(in the rows, 128 means zero)
One turn sends every row of this set to another row. A few are shown first. Where does it send the rows asked after them?
k639: [153 149 106  94 126 107 141 130 111 124 102 123 146 115 111  99 106 131
 134 130 147  67 118 135 121 149 147 102 143 116 153 118 141 140 124 133
  96 116 107  95 133 114 109 116 151 127 111 150 121]
k917: [151 134 128 116 152 126 141 113 109 128 104 142 131 123 127 107  97 151
 116 123 135  59 134 135 145 155 165 116 124 130 157 104 144 129 124 137
  80 123 115  89 128 111 106 109 141 122 125 141 136]
k708: [154 144 109 102 114 104 144 123 110 113  98 131 158 112 105 103 111 137
 141 133 143  65 114 137 127 151 145 101 129 116 156 112 147 135 123 136
  88 118 109  98 132 129 111 111 148 132 119 144 118]
k465: [146 136 129 115 154 122 139 115 111 131 110 144 135 124 122 106  92 151
 118 132 138  56 132 133 147 155 161 114 129 130 157 108 146 128 121 139
  86 121 108  88 129 118 108 113 136 119 133 145 132]
k893: [149 134 132 119 146 125 140 111 110 123 104 146 140 123 123 108  95 155
 121 130 135  59 133 133 149 154 162 114 120 131 157 104 147 126 121 139
  81 123 112  90 128 121 109 110 137 122 135 141 130]
k761: [103 141  91 143 136 137 137 136 124 139 128 123 102 132 154 123 102 124
 129 133 131 133 117 123 147 140 152 115 163 109 129 102  94 160 119 103
 104 124 131 147 111 110 106  96 118 165  94 138 119]
k501: [ 95 128 112 149 126 134 141 140 119 143 116 128 135 117 133 127 105 140
 157 171  98 135 100 123 157 145 124 111 137 115 117 101 104 155 118 112
  99 136 125 140 111 156 127 103  98 160 120 136 107]
k345: [159 149 126 118 156 120 135 126  89 112 102 110 168 119 110  95 118 156
 121 128 124  79 133 143 160 119 144 118 113 121 135 115 115 121 113 138
  95 127 113  96 130 123 107 116 141 137 125 163 128]
k952: [ 99 143  97 150 125 126 139 135 128 136 142 140 128 127 133 123  89 132
 147 165 127 131 110 116 161 148 140 107 154 105 135 107 110 155 111 112
 113 121 117 150 121 144 117 104  98 163 125 146 100]
k714: [115 127  96 151 124 121 136 124 129 124 109 123 132 124 140 130 128 146
 139 165  95 138 101 110 166 145 148 122 141 123 115  94 111 160 133 103
  93 131 131 147 105 127 111 100 103 171 114 116 113]
k311: [158 152 124 116 161 121 136 128  90 116 106 108 163 119 112  93 113 152
 118 130 126  76 135 141 158 121 146 119 120 118 136 118 113 125 116 137
  98 124 112  94 131 119 105 117 141 133 123 166 129]
k726: [158 142 109 102 116 108 142 122 107 114  90 128 147 115 115 105 116 133
 134 118 142  67 116 141 122 148 151 105 132 117 152 108 143 140 124 133
  84 119 113  98 129 114 106 108 158 133 106 138 127]
k923: [109 129  97 160 108 136 140 121 119 116 115 143 129 129 144 133 113 139
 147 138 116 139 109 126 162 143 151 115 133 108 131  88 109 155 115 106
  89 129 136 153 110 139 107  86 114 176 111 122 112]
k307: [112 127  93 148 134 123 136 127 128 130 108 114 119 123 146 129 128 142
 131 158  98 138 105 110 159 141 150 123 150 123 114  94 106 161 136 100
  96 131 132 148 103 113 109 101 109 169 103 117 119]
k526: [ 93 135 109 142 137 134 141 146 121 154 124 122 125 119 135 124  95 131
 152 175 103 133 103 121 152 146 126 111 150 115 117 105  99 159 119 112
 108 132 120 136 114 148 127 110  96 156 117 144 107]
k160: [110 134  91 141 143 124 135 133 130 139 116 110 114 125 146 125 120 136
 126 163 105 136 108 108 157 142 149 123 161 123 115 101 103 163 137 102
 105 127 128 144 105 109 111 107 106 166 102 126 118]
k709: [158 150 126 117 154 121 136 129  90 112 104 111 167 118 112  94 114 156
 120 131 126  78 134 143 161 121 145 118 117 120 136 116 116 122 114 139
  95 126 109  95 131 127 108 118 140 135 128 164 127]
k296: [149 135 131 118 147 124 140 114 110 126 109 147 138 122 120 107  92 154
 121 132 136  57 133 132 149 158 159 113 123 129 158 107 147 127 120 139
  85 122 109  89 132 123 109 112 135 121 137 143 131]
k727: [101 123 107 149 129 146 138 136 114 141 101 117 117 122 150 131 116 136
 146 146  93 135 104 131 149 139 137 118 135 119 112  93  93 158 124 104
  87 137 137 139 104 130 117  94 114 167  95 124 121]
k863: [158 151 124 116 158 120 136 129  91 117 106 109 166 119 110  93 111 151
 121 134 125  78 134 141 161 121 144 118 119 121 136 118 115 122 114 138
  98 125 109  97 132 124 107 118 139 134 126 166 126]
k427: [148 135 130 114 155 126 139 117 109 131 108 144 129 124 127 107  92 150
 116 126 137  57 134 132 143 155 162 116 130 130 155 105 142 127 123 139
  85 122 111  88 130 113 107 113 139 120 129 146 134]
k642: [160 149 124 117 156 120 135 126  87 113 100 110 167 121 113  94 117 153
 120 125 125  78 134 145 160 120 145 121 115 120 136 116 114 122 115 138
  92 128 112  97 128 120 106 115 145 136 122 163 130]
k651: [106 133  94 145 137 116 136 136 134 138 125 120 131 123 133 123 114 141
 138 182 103 133 104 103 164 148 141 116 156 118 119 106 112 162 130 106
 111 126 120 147 110 130 118 112  93 163 125 132 108]
k927: [110 128  95 151 128 117 137 127 130 126 118 123 136 124 131 129 121 146
 143 176  98 135 102 104 168 147 143 117 144 121 119 100 114 160 130 107
 101 129 126 148 108 136 117 106  98 167 126 123 106]
k625: [ 97 129 106 140 143 144 138 144 117 152 109 112 106 122 153 127 106 130
 138 147 103 134 107 127 145 138 136 118 151 119 113  99  90 162 126 105
  98 134 133 136 106 122 119 100 113 160  91 133 123]
k50: [153 150 111  99 120 105 143 128 112 122 102 130 153 114 106 100 107 133
 138 136 147  66 116 134 125 151 145 100 138 114 156 116 146 140 121 135
  95 117 104  97 135 124 111 117 146 128 120 151 118]
k18: [100 124 112 154 123 140 142 134 116 136 104 127 130 117 140 132 113 142
 155 157  92 137 101 129 156 142 133 115 131 117 116  93 102 156 119 109
  88 138 134 141 106 147 122  95 106 167 108 124 115]
k47: [107 137  91 139 146 120 135 137 133 142 126 111 117 125 139 122 115 135
 131 176 107 133 107 103 159 144 143 118 164 121 117 107 105 163 135 104
 111 125 122 146 109 117 117 112  98 162 112 131 113]
k319: [ 98 146  91 140 139 128 139 140 128 144 140 129 109 130 144 121  90 124
 135 155 133 132 114 115 152 144 144 111 167 106 132 112  99 161 117 108
 117 121 121 147 119 123 113 106 106 158 111 147 108]
k422: [104 134  99 157 111 126 141 127 123 120 129 148 138 127 132 129 102 139
 156 157 120 136 107 121 166 148 143 108 137 106 135  96 116 154 111 111
 102 125 127 153 115 154 114  94 104 170 128 135 101]
k717: [156 147 106  98 124 112 140 126 109 120  93 123 142 115 116 100 112 132
 130 120 145  68 117 138 118 144 149 104 139 116 152 111 139 140 128 131
  89 117 110  96 131 109 106 112 154 130 103 144 124]
k252: [150 131 130 119 146 127 141 111 109 124 101 146 137 122 126 111  97 155
 119 125 133  59 132 135 148 154 164 116 120 130 157 101 146 127 122 137
  78 124 112  88 126 117 108 107 140 124 129 141 136]
k346: [158 141 111 103 110 107 143 123 107 109  90 130 156 114 109 102 117 138
 141 124 140  69 114 140 126 149 149 103 126 117 155 109 147 139 122 133
  84 119 114  98 130 124 106 108 155 134 113 137 122]
k739: [ 94 137 105 138 147 137 137 149 122 159 119 112 111 122 145 121  97 128
 143 164 106 131 106 122 147 142 129 114 158 117 113 107  92 160 122 109
 105 130 123 134 110 128 123 108 105 155 102 144 115]
k207: [109 132  94 153 123 141 138 127 118 123 115 130 112 132 154 130 111 132
 134 126 120 137 115 127 154 139 156 119 145 110 127  92  99 158 119 103
  92 129 140 151 106 116 103  87 123 174  95 125 119]
k191: [160 150 125 116 159 123 136 126  90 115 104 108 164 118 114  94 116 151
 117 126 126  78 135 144 159 119 147 120 118 120 134 117 114 121 117 137
  96 127 112  95 129 117 106 116 143 136 120 165 130]

k709 -> k345
k160 -> k47
Now these:
k501 -> k18
k207 -> k761
k708 -> k346

One turn sends every row of this set to another row. A few are shown first. Where does it send the rows asked after them?
k803: [110 137  89 157 107 106 151  98 175 133 141 132 111  91 145 117 166 142
 113 147 118 134 142 146 128 116]
k411: [107 146 122 121 135 133 140  99 162 151  96 122 128 110 141 137 142 142
 109 122 110 123 121 160 128 116]
k981: [111 136  87 157 114 103 151  99 174 129 132 124 108  94 137 112 168 142
 111 151 117 132 147 148 127 114]
k373: [117 105  98 152  91 117 154 142 165 117 146 149  99 124 118 127 155 152
 114  88 135 132 119 156 126 112]
k217: [118 140  97 134  95 126 154 147 177 123 109 109  98 113 118 134 161 151
 139 138  86 162 153 125 128 136]
k896: [113 134 129 130  89 121 149 151 136 135 101 116 116 137 119 115 155 153
 150  89 113 143 111 127 119 108]
k272: [132 142 125 131  91 143 130 112 135 135 127 125 121 116 118 115 154 122
 125 114 108 173 140 146 137 126]
k579: [124 142  97 129  91 128 157 147 178 124 108 109 103 114 127 133 160 152
 145 135  85 157 147 123 130 141]
k455: [116 139 137 144  90 115 139 128 153 133  99 109  96 143 135 150 161 157
 132 119 123 121 122 122 136 142]
k738: [133 149 100 123  90  97 150 122 162 114 105 140 101 103 127 155 150 126
 143 105 144 119 139 165 124 102]
k55: [101 121 113 139 120 111 128 126 144 135 114 147 117 129 134 141 144 142
 116  94 126 115 102 156 131  94]
k710: [118 151 130 136 104 117 165 139 171 138 107 104 120  83  99 127 149 129
 128 100 138 131 138 150 118  92]
k786: [125 122 129 163 106 136 141 146 155 126 105 135 117 114 149 142 179 144
 109 125 131 131 130 121 133 129]
k723: [118 144 101 140  88 121 161 127 194 136 112 138 120 141 136 141 161 163
 129 104 154 127 128 121 121 115]
k720: [122 137 126 116 106  84 131 153 175 134 122 113 118 116 126 126 135 129
 119 117 154 114 146 144 128 115]
k846: [117 104 106 148  75 111 164 150 175 148 128 123 113 119 140 121 173 151
 129 101 145 134 142 130 119 109]
k425: [140 124  79 139 118 126 159 125 174 124 106 117 122  92 142 129 174 121
 130 126  95 136 153 149 138 120]
k468: [121 126  78 142 130 134 153 127 182 123 104 109  88 103 116 134 167 145
 110 130 109 123 124 131 118 127]
k528: [129 156 117  92 111 107 151 145 169 124 121 132 108 112 115 118 130 137
 128 116 149 136 141 140 107 126]
k115: [115 153 128 156  85 107 144 165 172 111 109 129 127  95 110 136 141 145
 132 107 125 134 133 157 131  96]
k564: [118 126  73 151 119  94 130 109 174 132 121 105 103 111 130 123 138 139
 126 135  98 118 124 159 123 127]
k759: [ 97 134 111 137  92 107 167 129 186 144 109 123 132 124 122 150 132 168
 147 101 113 121 116 136 114 110]
k648: [109 114 115 125 109 107 145 128 136 155 123 149 132 111 157 117 153 135
 132 112 133 139 134 140 107  98]
k144: [124 161 126 129 107 136 148 126 152 136 108 142 122 148 127 126 162 140
 132  90 143 158 135 137 138 105]
k901: [134 141 115 155 105 127 126 113 137 128 136 124 110 128 126  90 144 142
 113 114 127 144 108 156 121 134]
k362: [120 132  92 103 102 125 143 101 169 121 119 135 137 128 102 138 143 130
 128  92 111 126 119 143 139 101]
k69: [132 149 112 148 126 139 156 129 182 112 125 108 106 121  99 131 159 133
 115 114 109 147 140 126 152 140]
k383: [115 138 106 149 102  86 154 119 161 118 144 111  91 123 113 118 144 149
 140 137  98 143 148 145 131 145]
k833: [104 127 108 101 101 107 151 118 181 148 115 128 158 120 132 136 140 140
 134 116 115 127 142 128 125 103]
k38: [136 124  78 147 124 125 155 128 176 124 100 114 123  94 135 128 170 124
 129 132  94 140 156 146 132 120]
k560: [127 126 102 119 102 124 152 136 167 117 146 148 131 130 123  90 157 143
 109 100 135 147 142 157 136 111]
k170: [101 139 131 144 112 107 149 130 140 144 129 135 111 136 120 121 125 157
 139  88 124 141 107 156 114 112]
k634: [125 122 116 104 119 143 139 120 139 141 104 121 110 110 123 143 141 126
 128 109  92 146 127 153 123 132]
k635: [104 156 132 138  93 105 148 102 156 149  97 114 122 123 154 134 157 159
 142 131 110 128 135 155 131 120]
k793: [116 137 110 143 100  92 159 122 163 123 150 111  89 124 120 113 141 152
 140 132  99 143 144 145 131 151]
k48: [119 124  78 143 118  93 132 110 174 133 127 103 107 111 135 123 135 138
 125 129  97 111 119 159 130 131]
k844: [112 148 109 133  78 106 143 132 154 112 130 152 110  84 107 142 134 137
 133 115 126 141 127 154 111  97]
k541: [108 161 102 155 102 106 123 113 187 129 135 115 116 126 118 125 141 148
 117 147 108 153 146 132 143 128]
k577: [144 153  92 112  87 112 136 155 169 102  99 137 107 115 126 122 151 140
 136 113 145 126 126 147 114 112]
k920: [121 132 112 127  90 109 129 148 165 137 120 107 120  86 112 106 148 124
 113 117 147 124 124 132 109  95]
k624: [120 109 117 119 102 122 148 147 139 153  97 117 116 122 141 130 169 126
 141  89 121 137 134 143 126  97]
k2: [132 113 108 162 105 121 145 142 138 125 116 139 112 106 159 107 162 151
 124 123 118 131 118 158 111 133]
k682: [121 118 106 114  90 121 158 130 158 126 129 114 134 116 100  98 150 136
 137  86  98 143 129 161 132 101]
k438: [122 132 106 133 110 143 138 122 143 131 103 148 118 125 125 139 167 130
 121  93 140 133 107 119 121  96]
k380: [122 124  80 143 125 138 152 125 183 128 110 105  90 100 122 133 165 142
 109 124 112 118 114 126 119 128]
k544: [107 164 108 154 100 111 127 113 187 126 138 118 124 123 122 127 140 150
 118 142 105 148 140 132 149 127]
k243: [104 151 129 126 102 106 134 134 148 134 118 150 142 140 150 107 149 156
 130 117 131 145 133 143 132 100]
k495: [132 146 106 149 130 130 151 131 180 108 121 111 107 124  97 133 155 132
 118 123 108 147 147 123 148 143]

k383 -> k495
k411 -> k635
Now these:
k723 -> k846
k243 -> k896
k844 -> k528
k48 -> k544

One turn sends every row of this set to another row. A few are shown first. Where does it send the rows asked after them?
k492: [126 119 108 121 152 135 112 117 130 152 145 139 129 126 114 138 121 119
 136 103 117 144 118 119  80 134 151 154 127 116 122 120 146 135 118 120
 124 128 126 138 114 122 146 133 107 117 121]
k476: [132 143  91 146 118 125 108 114 135 125 116 128 118 115 154  99 122 119
 104 144 140 121 116 141 121 141 106 116 128 127 144 145 138 169 118 134
 141 124 127 131 146 116 137 128 141 145 158]
k215: [122 133 100 122 149 143  94 125 117 137 148 149 125 118 133 123 130 114
 144 114 126 145 111 106  88 153 123 138 121 136 129 130 154 138 126 118
 123 139 132 129 123 117 135 118 122  98 118]
k107: [149 147 146 137 114 140 128 140 134 118 132 124 121 126 135 105 109 113
 112 155 127 126 134 147 169 111 132 119 140 132 128 120 111 128 137 111
 147 122 131 136 156 151 116 147 147 139 142]
k822: [130 129 126 136 119 108 149 114 142 128 124 134 150 143 121 140  87 109
 127 143 103 136 157 155 133 102 136 116 138 123 122 140 115 113 123 111
 138 121 139 138 110 127 135 110 128 133 123]
k907: [151 144 125 129 133 130 134 132 121 108 119 130 128 133 117  99 135 124
 139 157 130 146 117  95 158 121 132 140 143 124 132 142 148 153 154 122
 130 150 155 132 148 122 130 129 120 126 114]
k4: [100 131 141 105 127 132 109 106 120 108 114 142 126 133 102 118 138 106
 120 138 121 149 141 127 156 130 127  91 134 139 131 150 137 153 120 139
 129 127 155 117 101 135 159 125 129 132 120]
k567: [127 145 115 116 127 154 132 133 125 101 130 129 124 130 156 120 146 114
 116 171 127 128 112 116 121 133 117 117 147 119 116 134 113 112 137 145
 122 130 139 108 131 130 125 162 108 142 110]
k537: [125 140 112 114 125 154 129 131 128 116 135 120 116 127 153 136 146 108
 103 169 112 125 128 124 122 136 126 115 137 130 114 140 108  98 127 134
 122 120 133 104 121 132 122 159 107 143 117]
k89: [128 100 141 136 130 120 117 129 127 129 130 143 141 131 121 113 104 122
 141 114 138 134 132 115 117 148 127 123 115 116 161 129 144 149 137 116
 118 148 153 124 143 128 154  94 127 100 133]
k906: [117 117 171  92 114 138 128 131 152 119 118 137 126 131  89 142 115 129
 110 133 121 117 142 120 123 141 139 115 130 142 125 120 145 149 107 119
 119 135 138 124 117 148 139 129 154 128 143]
k265: [173 142 124 149 124 133 113 124 136 148 145 126 109 127 161 134 117 126
 117 149 114 121 144 140 131 130 129 157 148 119 143 134 119 121 133 117
 129 110 111 125 141 122 107 137 128 136 122]
k587: [102 129 159  91 116 134 129 119 137 114 121 144 128 136  83 134 118 126
 111 133 125 126 140 124 145 137 132 106 124 142 126 136 145 151 107 123
 123 137 152 120 109 143 146 123 145 136 136]
k244: [133 155  97 148 133 128 117 114 148 129 110 136 131 108 142 102 129 118
 108 146 139 123 113 134 129 132 112 129 130 134 148 136 131 163 110 118
 152 134 123 142 147 125 131 128 140 141 167]
k176: [126 122 117 125 142 123 135 124 140 158 142 147 125 136 107 133 113 118
 132 113 111 142 129 131  87 120 156 151 131 106 119 116 138 132 115 116
 124 126 121 144 104 116 151 135 115 125 127]
k41: [135 131 112 118 126 146 126 124 140 149 142 125 115 125 142 161 142 107
 108 150  98 126 131 127 127 128 142 115 139 147 126 138  97 102 111 126
 109 110 120 117 116 130 109 149 132 139 123]
k596: [130 155 120 142 138 129 129 128 146 145 112 129 136 115 123 109 117 111
 113 149 130 130 122 121 147 111 113 148 135 158 136 117 126 144 107 109
 146 145 108 146 134 145 140 127 140 138 166]
k53: [142 119 121 127 108 136  93 104 110 110 148 114  93 131 148 107 128 119
 113 122 134 138 130 144 118 136 136 108 109 129 151 141 138 115 118 135
 111  97 132 120 138 123 132 112 131 132 122]
k332: [122 120 149 110 122 124 122 130 116 131 122 127 125 135  99 126 121 128
 147 127 128 150 151 120 117 138 131 100 117 112 132 132 118 125 149 131
 114 106 156 115 119 112 146 112 115 125  95]
k875: [137 121 152 131 124 132 113 156 151 142 121 115 136 126 123 143 133 130
 144 118 138 128 140 137 114 161 131 148 127 153 148 104 122 128 124 107
 129 138 125 123 143 131 111 148 138 114 136]

k89 -> k265
k53 -> k822
Now these:
k244 -> k492
k906 -> k476
k4 -> k596

